(in the rows, 128 means zero)
A single turn carries every row of the set below to another of its rows. Some are shown first; where does it send the rows asked next?
seg: [116 125 154 159 108 139 105 124  85 139 107 119 124  86 143 120 102 131
 120]
Fuluz: [121 130 158 143 128 122 129 135 103 129 148 111 119 149 111 104 135 159
 109]
nosi: [114 113 158 162 117 139 121 132 120 134 124 130 118  96 134 130 160  90
  90]
pufo: [120  93 147 155 112 135 130 122 129 136 150  84 113 142 147 119 140 154
 119]
midu: [119 143 149 163 121 131 116 122  87 127 135 112 109  88 151 131  99 125
 110]
vurep: [119 151 152 176 106 134 124 125  97 138 109 100 110 136 131 145 159 117
 128]
rozo: [133  93 172 150 112 157 146 101 115 135 128 118 130  92 112 133 137 123
  98]
nem: [124 131 163 161 136 133 143 118 101 137 124  95 115 107 129 135 151  88
  74]
Fevi: [122 139 138 150 124 140  91 120  99 143 123 110 115 102 146 129 103 114
 126]
kete: [127  96 147 143 153 139 131 135 100 136 119  89 115 130 129 129 132 141
  67]
zapur: [119 108 158 156 115 148 125 123 128 129 142 137 118  92 131 135 153 102
 100]
zuz: [106 119 169 121 135 139 115 100 119 147 129 106 131 113 135 115 161 114
 106]
nul: [134  87 142 181 104 139 136 135 121 141 123  79 113 142 134 127 136 132
 107]
Vivi: [109 105 153 170 113 118 136 139 107 140 127  75 112 143 156 110 151 139
  98]
nakid: [117 148 139 167 114 119  99  94 105 154 123 104 116  91 128 128 121 120
  98]
rus: [113 137 145 162 107 123  98  89 105 154 120 110 122  85 127 121 120 135
 104]
dad: [130  85 149 139 147 148 129 129 105 137 121  96 121 125 124 128 127 152
  77]
giv: [145 116 146 160 121 138 128 138 108 134 133 111 119 151  93 118 124 143
 110]
Vite: [126 136 135 135 110 151 127 111 126 156 118  98 118 154 157 132 124 143
  97]
laro: [121  95 148 131 156 141 121 129 106 141 123  92 120 132 132 124 136 147
  78]
zegi: [126 129 156 164 122 120 132 149  88 137 117 104 120 151 107 105 138 138
  94]
vak: [103 114 165 147 117 136 120 125 121 133 138 135 120  93 142 122 163 106
  97]
goluz: [128 116 148 149  90 154 143 115 112 152  98 107 127 139 150 128 119 155
  91]
zug: [130 136 156 177  97 146 141 113 106 125 133 111 108 121 122 153 143 142
 133]
sepok: [124 140 145 154 106 140 153 118 108 140 122  98 112 141 162 137 120 147
  76]
Mam: [121 139 143 173 107 123 110  92 103 147 128 109 117  81 125 131 114 130
  97]
melif: [104 140 167 157  99 135 124 113 101 135 120 113 118 126 137 130 160 151
 141]

zug -> vurep
midu -> Fevi
pufo -> nul
Now find these:
zapur -> nosi
nakid -> rus
laro -> dad
giv -> zegi
goluz -> sepok
zuz -> rozo

A single turn carries every row of the set below to another of its rows. Some are shown first; where does it send the rows asked next?
bel: [139  96 123 138 129 133 129 119 174 128 137 124 140  96 130 132 119 153
 127 103 131 138]
kisav: [134 143 117 120 118 105 135 120 111 144 135 131 148 106 140 149 126 135
 131 119 139 160]
difan: [132 131 161 104 144 123 140 113 148 107 132 110 130 153 149 130 113 131
 129 140 122 116]
Fesis: [133 144 116 115 125 105 140 112 117 151 131 134 144 104 139 139 125 144
 117 107 150 148]
vus: [103 142 103 106 141 138 124 137 126 125 128 140 134 157 121 106 130 118
 114 125 130 117]
dazop: [139  92 121 144 129 133 125 120 172 127 139 121 140  97 128 131 122 147
 123 106 128 140]
fafet: [104 141 104 109 136 139 121 142 122 119 131 137 139 158 122 113 129 113
 123 131 122 126]
vike: [133 134 114 124 129 106 137 106 118 152 131 134 138 100 134 126 132 140
  96 105 151 143]
zerot: [132 121 160 113 152 124 137 105 149 111 131 109 122 149 142 115 120 127
 102 135 126 108]
Libog: [102 145 105 103 140 137 126 140 125 125 128 139 136 158 123 111 128 120
 121 125 129 120]
zuk: [140  95 123 144 124 133 125 125 170 123 140 120 144  98 130 138 119 145
 136 112 122 146]
balo: [102 145 104 104 138 138 124 142 123 122 129 138 138 158 122 115 127 117
 126 127 125 124]
ruro: [131 122 120 128  92 139 148  81 130 118 117 139 146 141 105 136 111 151
 126 153 122 133]
melas: [131 128 161 104 150 123 140 109 150 111 129 111 126 151 148 122 115 134
 116 133 128 108]
til: [130 124 119 123  94 139 152  78 133 120 114 139 145 139 106 133 111 156
 123 147 127 128]
goz: [139  99 123 138 124 131 127 126 170 125 138 122 144  99 132 140 116 150
 140 108 126 144]
mevi: [135 134 115 135 117 107 128 120 107 138 141 126 147 107 135 145 131 123
 123 127 130 169]
Rep: [139 100 123 135 128 132 130 122 174 128 136 123 142  98 131 137 117 154
 135 104 130 139]
gub: [134 124 112 140 128 108 129 106 115 146 137 129 137 101 129 124 138 125
  87 114 142 150]
det: [103 138 103 110 141 139 122 138 124 123 129 138 134 156 119 107 131 114
 111 127 126 121]
guko: [140  91 123 148 127 133 123 123 171 124 140 120 141  99 127 134 121 143
 127 110 123 144]
gilus: [132 115 159 123 148 123 131 108 147 106 135 106 124 151 141 116 124 118
 102 143 118 115]
Gopag: [131 115 118 136  94 140 145  77 130 117 119 137 142 139 101 127 116 146
 111 152 121 132]
Led: [132 125 162 113 142 124 133 117 143 103 136 106 131 154 148 132 116 120
 130 147 114 124]
Fup: [133 118 160 122 143 125 130 113 142 101 137 104 129 152 143 125 121 115
 114 149 111 123]
sav: [130 117 118 134  92 140 146  80 130 116 118 136 146 140 104 133 113 145
 121 154 119 136]
gop: [130 116 117 132  98 139 149  74 133 120 116 138 140 139 103 124 116 150
 108 148 126 126]
nef: [130 122 119 126  96 138 151  74 134 122 113 140 142 137 103 126 113 155
 114 145 129 124]
pumi: [104 138 103 113 138 140 120 139 123 120 131 137 136 157 120 109 131 111
 116 131 121 125]
Vetif: [135 124 113 144 121 108 124 113 109 140 142 126 143 104 129 133 138 117
 100 124 131 163]

Gopag -> sav
fafet -> balo
Now find these:
difan -> melas
vike -> gub
Rep -> bel

